One turn sends every row of this set to another row. A few are shown first. Where does it send the rows asked after them?
j951:  17   9  23   4  -6 -19  11   7   8   5  -6  18 -29 -11  -4 -12   3 -17  22  -3  29  22 -17  14  12 -23 -33  22   4
j424:  14 -10  22 -30  -1 -18  -2   6 -12  12 -13 -10  28  -6  15   9 -38 -14   3  -2 -16  -2  12 -39 -11   6  -4  18 -18
j35:   6  -2  24 -24 -20  -4   3 -13  33   0  -9  -7   6 -24  46 -23 -27  -6   4  -1  28  -7  -1 -15 -14  14 -18  69  -4
j978:  19  14  24   8  -9 -14   9  14   6   9  -3  14 -32 -12  -6   1   2 -15  22 -15  28  28 -17   9  14 -20 -22  25   1
j703:   2 -13  26 -29  -4  -7   7  21 -27  21  -9  17  26 -13   4 -13 -27 -16  16  -1 -20  -2  21 -30 -12  -4  -4  37   8
j987:  20  23   0 -29  -7  -3  13   5  17  -4  -1  21  20 -14  42   3   6  16   3  27  25   4  -7 -10 -19  -5 -13  62 -17
j883:  12  -9  24 -26   0 -20  -2   7  -9   8 -10  -8  32  -8  19   8 -42 -10   5  -4 -14   0  16 -36 -13   1  -8  16 -15
j408:  32  39  -2   4 -15 -24  11   8  -7  -3  -3   9  -7 -20   5   8   6   3  20  26  32  16 -15   1  -7 -15 -21  27 -23
j528:  12  14  27   6 -11 -21  16  11   1   7  -5  16 -34 -17  -8 -13   6 -22  32  -2  26  25 -15   4   5 -17 -25  27   4
j491:   9 -12  45  -4 -22   6  11   6  29   6 -12  17 -18 -30   5 -23  -7 -29  13 -21  26   7 -14 -12   4 -11 -14  55  14
j18:   0  -9  48  -9 -23  -8  10   1  26   8 -17   8 -23 -32  13 -26 -11 -33  18 -13  23   4 -10 -12  -2  -3 -22  53  15
j874:  24  21  -4 -22 -17  -6   7  -2   8 -10  -1   2  19 -21  42  -1  -2  15   2  28  34   6  -5  -7 -18   8 -16  54 -26
j536:  28 -16   9 -27   8  -2   2   9 -24   8  -2  -8  25  -2  -1   6 -18  -1   3   1  -6  22  -1 -32   5  19  -8  19 -28
j913:  27 -17  14 -30   9  -4   1  12 -24   6  -3  -7  24  -4   2   5 -24   0  10  -2  -3  21   4 -36   8  15 -12  18 -31
j383:  32  37   1   1 -17 -22   6   8   1  -1 -14   9  -2 -17   7  14   7   0  12  22  31   6 -15  10  -8 -23 -27  27 -22
j91:  10  -5  11   1   0  -2  10  11 -33  29   0   8  11  -2 -18 -20 -33 -12  23  -9 -18   2   8 -29  -3   1  -5  39   3
j345:  17  18  -7 -26 -16  -1   7   1  10  -6  -8   8  15 -13  41   0   4  10   2  24  33   2  -2   1 -19  -2 -23  62 -26
j967:  -1 -17  25 -27  -5  -5   7  17 -25  19 -10  15  24 -10   7 -10 -24 -23  12  -1 -21  -1  17 -35 -18  -4   0  34   5
j815:  15  -1  11  -4   1  -4   7  18 -32  29  -5   7  14  -6 -23 -20 -33  -7  26  -8 -16  -1   8 -28   1   4  -8  44   1
j148:  31  46   7  -1 -10 -22  13   6   9   3  -6  10  -4 -18  11  24   5   4  18  19  20   8 -14  -6  -4 -26 -25  24 -20
j440:   1 -10  46  -4 -15  -2  12   2  26   9 -21  19 -16 -34  17 -22  -7 -34  14  -8  27   4 -17 -11   6  -7 -22  53  15
j386:   5   0  13 -16 -19   0   6 -15  35   3 -10  -4  -1 -20  40 -21 -27  -7   4  -2  29 -14  -1 -17  -8   2 -28  75  -9
j130:  29  41  -3  -2 -16 -18   7  13   1   0  -9  10  -3 -20  11  28   7   0  11  19  29  16 -11  -1  -2 -19 -18  25 -21
j302:  12  13  30   1  -3  -7  14   9  10  11  -4  16 -29  -8   2  -1   8 -10  32 -11  24  32 -20   4  14 -18 -32  24   2
j238:  10  18  23   9  -4 -17  14   9   6   8  -9  17 -24 -10  -2 -10   3 -20  31  -5  27  24 -21  13  11 -17 -30  24   6
j934:  15  24 -12 -29 -14  -1   8   4  19  -8   0   9  20 -12  43   6  -1   9   2  22  30   7   2 -10 -14   0 -13  57 -17
j567:   8   4  15 -16 -21   3   6  -9  42   0  -5   0   9 -19  37 -21 -30  -8   5  -8  25 -13  -1 -22 -10   2 -12  73   2
j785:   8  -9  51  -1 -20  11   8   3  30  13 -25  14 -16 -33  11 -17  -7 -23  18 -13  26   4 -21 -20   3 -10 -21  56   8
j376:  -3 -15  28 -23  -8  -5   7  20 -23  19 -11  17  27 -16   5 -10 -24 -19  11  -2 -22  -2  21 -30 -20  -5  -4  37   8
j46:  30  43   2   4 -14 -18  15   8   0  -3 -10   9   2 -19   8  14  10  -2  19  20  29   7 -19   4  -7 -18 -25  28 -26
j451:  32  -6  10   3  -1   3   7  16 -28  16 -10   0  16 -22 -32   2 -19  -8  11   3  -6   9  -7 -42   5  10 -10  33 -26
j45:   8  -5   9   2   2  -2  10  16 -29  29   0   9   9  -5 -23 -19 -30  -8  22 -11 -17   3   9 -26  -3   5 -11  47   2
j135:   7 -15  42  -6 -20   0  12  -3  28   5 -17  15 -21 -33  11 -25  -7 -33  10  -8  27   2 -12 -14   7 -13 -30  53  10
j34:   6   2  22 -14 -12  -7   8 -14  34   3  -8   0   2 -23  47 -18 -30  -8   2  -5  28 -13  -6 -16  -6   6 -20  74  -7
j701:  34  -8  13  -7  -2   5   7  18 -31  16 -12   0  19 -20 -28  -3 -19  -6  16   1  -5   8  -5 -41   8  10  -9  33 -25
j299:  33  -7  11   0  -4   6   8  13 -34  20  -8   1  19 -20 -28  -1 -17  -9  10   2 -10   8  -6 -38   4   9  -6  30 -20
j65:  19  20  -2 -24  -9  -2  16  -1  11  -9   1   8  18 -16  45   1   4  11   3  19  31   3  -7  -3 -16   3 -19  62 -30
j699:   8   6  19 -12  -9   0   3 -10  40  10  -9   3   5 -13  40 -20 -32   6   9  -5  27 -10  -9 -18 -11   4 -15  77  -2
j102:  16  -9  27 -33  -2 -19  -1  10 -15  11 -11  -6  31 -12  16   7 -40 -11   9  -2 -14  -2  18 -39  -7  -1  -8  18 -15
j891:  25 -20  12 -25  11  -2   2  13 -21   2  -2  -5  26  -5   2   7 -19  -1   4   2  -1  26   2 -35   4  16 -12  16 -32

j383 turns into -> j386
j299 turns into -> j424
And these:
j148 turns into -> j699
j46 turns into -> j34
j451 turns into -> j883
j130 turns into -> j567
j913 turns into -> j703
j874 turns into -> j18

One turn sends every row of this set to another row. A few are shown first. Where does it send the rows asked after them?
j669: -35  -8 -14 -24 -20  12 -44  10   1   9  23   6  30 -13   1 -10   5   1  15  -3  -5   1
j433: -28 -22  -6  19   1  14   5  32  34  26   6 -50  23  -9  -1  14   1  18  14 -11  16  27
j760: -35  -3 -13   7 -17  30  37  18  10  -8  16 -21  30  20  21  -1  14 -25  18  -9  18  16
j756: -28 -39  -1  16   6  10   4  23  23  20  -9 -44  20   1 -11  21   3  16   9 -21  -7  22
j990: -27  15 -23  -8 -14  19  30  21 -11   9   3 -19  39  15  12  -6  -2  15  24  15  10  31
j176: -23  -5 -13  -7 -16  16   0  22  -3  15  31 -11  30  25 -36  -6 -13  -9   2 -21 -25  24
j82: -43 -15  -1 -28 -15  17 -27   3  19  -3   2  12  28  -7  -8 -16   2 -21  10  -9 -12   4
j663: -27 -12 -13  -9 -10  30  -8   4  13  15   6 -30  36 -15  10   0   5  -5   9  49   3   8
j811: -30 -14 -12 -21 -14  20  41   5 -21   1   4 -16  29  21  -2   5   5   0   8 -16  -5   6
j835: -34 -15 -16   8 -13  21  14  33 -19  12  21 -14  37  25  22   1   9  17  40 -15   7   4
j841: -12 -20   4  11 -43  14 -12   6   7   4   2 -25  26 -11 -13  -2   2  -2  44  16 -11  33
j37: -29 -28  14  -9 -38  15 -22   5  -1   9   2 -38  35   9  14   1  11  26  19   2  10 -12
j522: -38  -6  -4  -1 -28  15 -41   8  22 -12  20  10  23  -9   3 -11   9 -17  21 -13   7  13
j607: -45  18  -4  -1  -4  25  -1  35  28  13  12 -13  44  36  -9 -25 -21   3   3  -3   9  25
j582: -40  -2   0 -17 -28   8 -47  13  18   0  -7   4  36   2   5 -22   2  -1  24  -3  -9  17
j5: -35   5 -13  -5  -7  22  -9  34  14  18   9 -21  45  37 -11 -14 -10 -22   0   3 -31  27
j114: -33  -6 -12  17  -3  20 -17  21  -6   1  39  -6  29  39 -15   7  -5   6  -4 -24  -3  10
j128: -20 -22  -5   6  -4   5   6  22  23  24 -14 -52  23  -5 -13  16  -1  21   6  -9  -8  37
j93: -42 -32  18   5 -19  33   4  14  36   6   6 -15  29  -8   2 -15  -2  -8  36   7  23  -5
j501: -41  10  -7 -21 -18  13 -34  -3  16 -12   3   7  29  -8   3 -13   1   0  -1   5  12  14
j324: -29 -35   9   7  -7  22  -3 -18   0 -16 -11  -7  20   1 -17  14   2   9   8  11   0   4
j139: -30 -12 -10  13 -16  18  21  24  -8  -4 -13 -15  36  33  11  -1   9 -13  38  -7 -20  31
j12: -26 -19  -9  17   6  14   7  23  36  17  -9 -52  23  -5  -2  17   3   4   0   0   2  35
j505: -28 -31  -4   5   0  13   6  23  25  25   5 -55  21  -4  -1  22   7  16  -3 -19   9  13
j711: -37  12   0   4 -24  19  -9  24  19  -2  32 -26  34  41   0  -8  -4  -1 -11 -25  19  12

j37 turns into -> j841
j12 turns into -> j505
And these:
j835 turns into -> j139
j82 turns into -> j501
j114 turns into -> j5

